In the data rows, the value 128 means zero.
Here is a table of points, one per row:
[127  78 160 105 143  92 100 115 119 146 156 102 118  86 166 115 156 153
 147 143 152 130 108 132 134 172  96 134  61 126 123 148 140 143 134 114
 120 148 114 154 110]
[106 175 151 125 128 176 143 115 150 122 128 160 124 136 106 116 147 152
 119 132 152 177 113  96 124  84 123 116 136 103 121 167 126 139 132 134
 117 139 160 158 101]
[113 188 136 137 110  96  96 139 104 139 123 117 151 126 123 144  88 139
 166 137 133 196 161 122 149 131 138 148 134 124 148 147 172 131 140 107
  94 127 138 101 133]
[155 144 139 151 166  59 132 112 150 148 117 116 152 146 100 131  75 125
 110 155 153 110  85 134 103 128 131 143 163 104 142 147 117 138 141 146
 113 146 108 110 108]
[150 152  33 108 117 133 155 157 125 112 105 175 120 111 113 132 158 185
 153 166 153 111 148 147 121 161 119 173 112 141 150 157 103 125 133 142
 128 143 133 133 156]
[129 119 143 123 115 132 175 127 172 140 156 134  98 127 142 123  86 136
 144 137 127 157 128 166 111 126 149 136 140 110 139  70 116 198 146 136
 129 146 105 102 137]
[107 136 131 142 122 101 105 111 110 109 139 152 145 127 109 129 164 140
 123 150  78  87 137  64 125 105  63 127 117 136 180  90 114 144 139 146
 137 131 127  97 105]
[108 127 126  87 103 133  99 174 153 133 151 143 176 116 113 148 141  79
 118 138 122  76 130 105 121 124 168  99 123 126 122 120 128 123 147 103
 123 133 107 125 118]
[ 99 122 135 132 151 141 133 112 124 138  95 154 170 118 106  75 131 112
 139 119 134 107 158 159 158 115  99 155 167 121  94 137 113 171 159 127
 167 127 115 153 111]
[107 103 135 177 144 116 137 147 138 122 123 161 110 110  78  95 135 146
 100 115 134 160 111 128 115 192 126 106 141 102 111 132 124 104  79 108
 123  92 112 102 145]
[134 129 136 115 142 111 130 146 117 114  99 172 129 102 149 130  90 169
  87 118 121 119 117 124 118 112 159  97 119  98 126 111 184 160 163 148
 142  92 148 114 146]
[119 103 109 111 126 148 140 138 141  63 105 114 122 130 118 142 161  86
 133  97 176 141 103 140 146 205 111 131 147 159 182 148 163 139 160 160
 120 116 146 116 158]
[162 130 101  96 131 132 126 104 111 142 115 109  63 131 105 119 142 106
 122 133 109 101 130 117 137 125 142 109 176 100 171 129 119 159 126  91
  72  99 165 165 126]
[158 167 149 136  99 111 107 101 111 141 106 134 119 131 111 144 130 103
 126 109 165 135 142 188 105 121 102 109 115 128 134 113 145 111 148 125
 199 128 122 153 138]
[185 123 122 153 160 120 169 128 172 125 115  89 141 105 117 125 143 130
 170 147 107 107 115 126 135 100 129  94 135 129 107 159 145 112 111 134
 137 125 163  92 165]
[134  89  95 135 125 113 104 130 111 109 147 161 101 137 160 111  95  94
 109 125  92 114 141 139  99 126 129 135 109 141 120 178 143 147 112 143
 117 162 172 133 107]
[152 121  81 169  94 142 110 129 120 165 142 119 126 124 141 142 133 127
 153  84  91 148 128 100 112 130 124  79 155 122 116 133 134 138 114 171
 140 130 108 124 118]
[108 120 136 131 142 133 150 105 126 180 145 134 124  96 155 156 123 112
 117 122 134 127 159 129 112 147 146 146 184 158 139 121 126  74 137 174
 127 126 129 132  75]
[145 104 159 152 116 123  90 144 127 131  92 183 121 157 144 126 180 101
 156 134  70 135 127 150 166 115 152 150 118 141 125 123 119 130 131 113
 123 134 125 103 105]
[111 140 125 107 123  97 137 152 150 120 133 108 135  83 123 159 179 114
 129 131  98 123  98 106 103 154 139 177 143 151  98 109 158 158 105  94
 128 151 124 140 119]
[118 133 121  87 142 114 147 130 144 135 145  95  87 105 110 156 126 152
 103 119  76 119 179 149 180 141 116 112 139  98  92 177 136 111 117 109
 162 111 120 111 139]
[122 150 145 121 115 124 143 144 159 165  98 150 110 154 146 170 106 138
 105  92 117 133  88 123 128 153  99 129 108 125 109 132  81  90 164 105
 130 146 168 136 124]
[124 141 100 117 113 117  83 111 118 152 141 130 148 113 135 125 145 104
 117 109 141 149 112 147 120  92  99 138 160 117  63  89 117 127  94 138
 106 115 128 140 175]
[110 137 131 144 178  88 114 164 153 109 138 146  88 131 120 135 124 142
 169  73 181 117 155 120 156  97 142 106 138 141 132  93 127 120 107 142
 124 130 126 160 113]
[125 119 110 168 137 132 129 102 155 141 145  88 103 140 102 166 145 131
 111 164 149 122 165 124 121 111 139 153  78 122  92 111 152 127 135 138
 116  87 185 100 114]
[131 118 157 118 135 109 186 142  56 141 163 138 170 151 114 114 129 140
 148 130 120 151 125 132 140 131 124 113 140 147 112  81 114 107 141 149
 128 113 175 170 156]
[148 123  92 133 125 150  83 131 147 127  84  88 121 136 101 106 127 147
 114 155  92 150 127 142 145 136 143  94 125 119 113  95  86 106 166 170
 100 107  97 148 123]
[109 131 109 172 105 130 151 103 121 131 151 125 131 117 133 145 135 110
 114 112 138 143  99 114 171 123 162 143  99  52 141 129 124 123 158 128
 150 138 110 162 133]
[ 97 126 109 162  91 129 133 160 155 106 134 105 128 168 149 112  83 109
 172 166 127  95 135 115 115 151  99 135 136 103 110 108 132 111 123  99
 134 114 148 171 142]
[143 107 105 130 132 150  89  86 124 114 160 122 149 132 123 170 106 162
 131 135 132 121  87 138 180 129 137 125 135 182 156 121 120 163 114  68
 159 146 141 125 120]
[ 78 123 127  99  83 118 151  83 129 136  91 116 121 140 115 105 101 154
 132 111  99 119  99 141 136  92 137 170 117 130 159 119 161 103  80 158
 133 126 114 150 146]
[161 120 128  92 150 115 111 103 123 136 146 156 117 183 136  97 168 101
 143 109 112 131 150  75  94 123 154 152 117 117 160 122 113 106 157 123
 142 141  92  86 181]
[138 107  62 110 157 164 148 149 154 191 120 147 126 120 120  89 121  93
 119 144 146 148 120 124 152 120 100 111 109 149 167 119 171  97 131  84
 116 116 117 106 127]
[169 143 151 154  63 104 173 167 106 112 145 103 120 114 131  94 136 137
  75 120 156 116 131 142 141  91 126 140 136 136 138 136 107 110 126 102
  99 122  99 101 113]
[111 109 116 134 162 139 110 143  79 103 144 139  97 144 111 152 132 118
  86 153 127 118 107 128 126 120 153 163 111 155  95 146 120 113 125 120
 133 133 111 127 148]
[ 70 147 124 133 131 137 117 108 108 112 131  96 131 108 142  98 129 138
 139 127 110 138 140 153  64 154 172  95 104 142 134 117  97 143 122  82
 166  99 145 101 110]
[155 117 126 118 142 114 169 129 121 109 101 124 162 144 125 172 133 118
 150 118 123 156 127 159  93 108 135 126  97 106 145 158 119 128  97 115
 122  88  99 163  77]
[119 159 133 149 169 169 121 158 137 122 144 100 143 129 190 107 138 144
 105 111 123 122 122 161 128 112 110 163 155  89 163 127 126 121 111 140
 139 123 144 119 130]
[140 115 145 119 116 179 117 134  75 172  92 113 150 147 115 127  98 144
 173  73 170  86 134  98 129 150 117 156 120 103  92 116 122 155  94 143
 120 111 127  87 118]
[175 144 130  84 128 142 110 101 134  71 157 160 174 162 120 124 127 109
 102 118 105 140 158 127 140 163 112 124 104 106 122  83 131 128  92 151
  90 164 129 105  91]
[ 98  75 150 142 129 147 109 153 129 128 139 104 127 102  76 150 117 127
 139 130 125 141 161 156 102  97 119 108 115 119 149 141  97 116 125 128
 114 201 154 116 158]
[149 160 151 167 137 142 132  97 167 148 137 138 156 117 126  90 120 154
 119  89 123  99 134 130 118 135 172 137  98 170 125 145 135 117 133 133
  96 132 128 168 153]
[110 107 120 124 113 109 135 119 123  98 136 114 146 159 146 120 118 152
 132  82 134 140 136 113 108 106  88 128 155 155 108 156 123 137 187 119
 108  98 107 142 117]
[153 131 154 160 150 166 143 141 110 132 104 104 118 122 141 155 107 142
  95 141 111 141 164  92 107 133 105 134 144 137 136 106 173 139 131 107
 128 152  73 176 144]
[142  97 139 100 124 122 117 120 129  75  98  97 128  87 154 105 116 125
 125 135 163 154 119  92 136 120 150 143 128 153  93 116 120  90 144 110
 161 173 155 108 103]
[150  99 175 119  94 143 113 126 154 125 135 166 137  97 153 145 101 134
 144 163 157 133 147 114 125 112 121 126 138 128 147 146  92 131 101 142
 145  65 127 142 160]
[ 92 161 158 134 129 155 166  79 115 116 116 139 105 105 175 154 119 110
 154 143 131  88 107 148 136 118 110  86 131 128 114 136 126 115 141 127
  63 137  84 104 143]
[159 189 138  81 139 149 104 156 111 122 177 131  80 129 104  96 121  78
 150 152  97 126  80 114 138 138 106 138 103 154 130 138 126 125 137 177
 152 110 104 123 110]
[105  98 149 113 115 132 123 132 103 124 141 130 132 183 137 124 163 176
 134 182 161 102 111 152 120 131 157  84 156 138 118 144 174 114 110 131
 152 167 127 121 102]
[ 90 142 144 127 140  99 136 145 131 148  92  95 150 159 172 132 153 104
  83 150 150 140 147 105 157 140 149 104 111 162 138 152  88 184  80 147
 156 143 145 125 152]
There is one direction along which these points spread out most. Take the direction at right angles to it along which they spread out most. Go by this last direction. Where along it does each point below lie, from 0 to 99? The average is 50, and the first point in the table lies past the average. One standard deviation of the points above along it is 16.
[ 78 123 127  99  83 118 151  83 129 136  91 116 121 140 115 105 101 154
 132 111  99 119  99 141 136  92 137 170 117 130 159 119 161 103  80 158
 133 126 114 150 146] 44
[142  97 139 100 124 122 117 120 129  75  98  97 128  87 154 105 116 125
 125 135 163 154 119  92 136 120 150 143 128 153  93 116 120  90 144 110
 161 173 155 108 103] 81
[152 121  81 169  94 142 110 129 120 165 142 119 126 124 141 142 133 127
 153  84  91 148 128 100 112 130 124  79 155 122 116 133 134 138 114 171
 140 130 108 124 118] 28
[110 137 131 144 178  88 114 164 153 109 138 146  88 131 120 135 124 142
 169  73 181 117 155 120 156  97 142 106 138 141 132  93 127 120 107 142
 124 130 126 160 113] 51
[ 70 147 124 133 131 137 117 108 108 112 131  96 131 108 142  98 129 138
 139 127 110 138 140 153  64 154 172  95 104 142 134 117  97 143 122  82
 166  99 145 101 110] 78
[ 90 142 144 127 140  99 136 145 131 148  92  95 150 159 172 132 153 104
  83 150 150 140 147 105 157 140 149 104 111 162 138 152  88 184  80 147
 156 143 145 125 152] 81
[185 123 122 153 160 120 169 128 172 125 115  89 141 105 117 125 143 130
 170 147 107 107 115 126 135 100 129  94 135 129 107 159 145 112 111 134
 137 125 163  92 165] 59
[149 160 151 167 137 142 132  97 167 148 137 138 156 117 126  90 120 154
 119  89 123  99 134 130 118 135 172 137  98 170 125 145 135 117 133 133
  96 132 128 168 153] 43
[150  99 175 119  94 143 113 126 154 125 135 166 137  97 153 145 101 134
 144 163 157 133 147 114 125 112 121 126 138 128 147 146  92 131 101 142
 145  65 127 142 160] 49
[138 107  62 110 157 164 148 149 154 191 120 147 126 120 120  89 121  93
 119 144 146 148 120 124 152 120 100 111 109 149 167 119 171  97 131  84
 116 116 117 106 127] 38
[155 144 139 151 166  59 132 112 150 148 117 116 152 146 100 131  75 125
 110 155 153 110  85 134 103 128 131 143 163 104 142 147 117 138 141 146
 113 146 108 110 108] 44
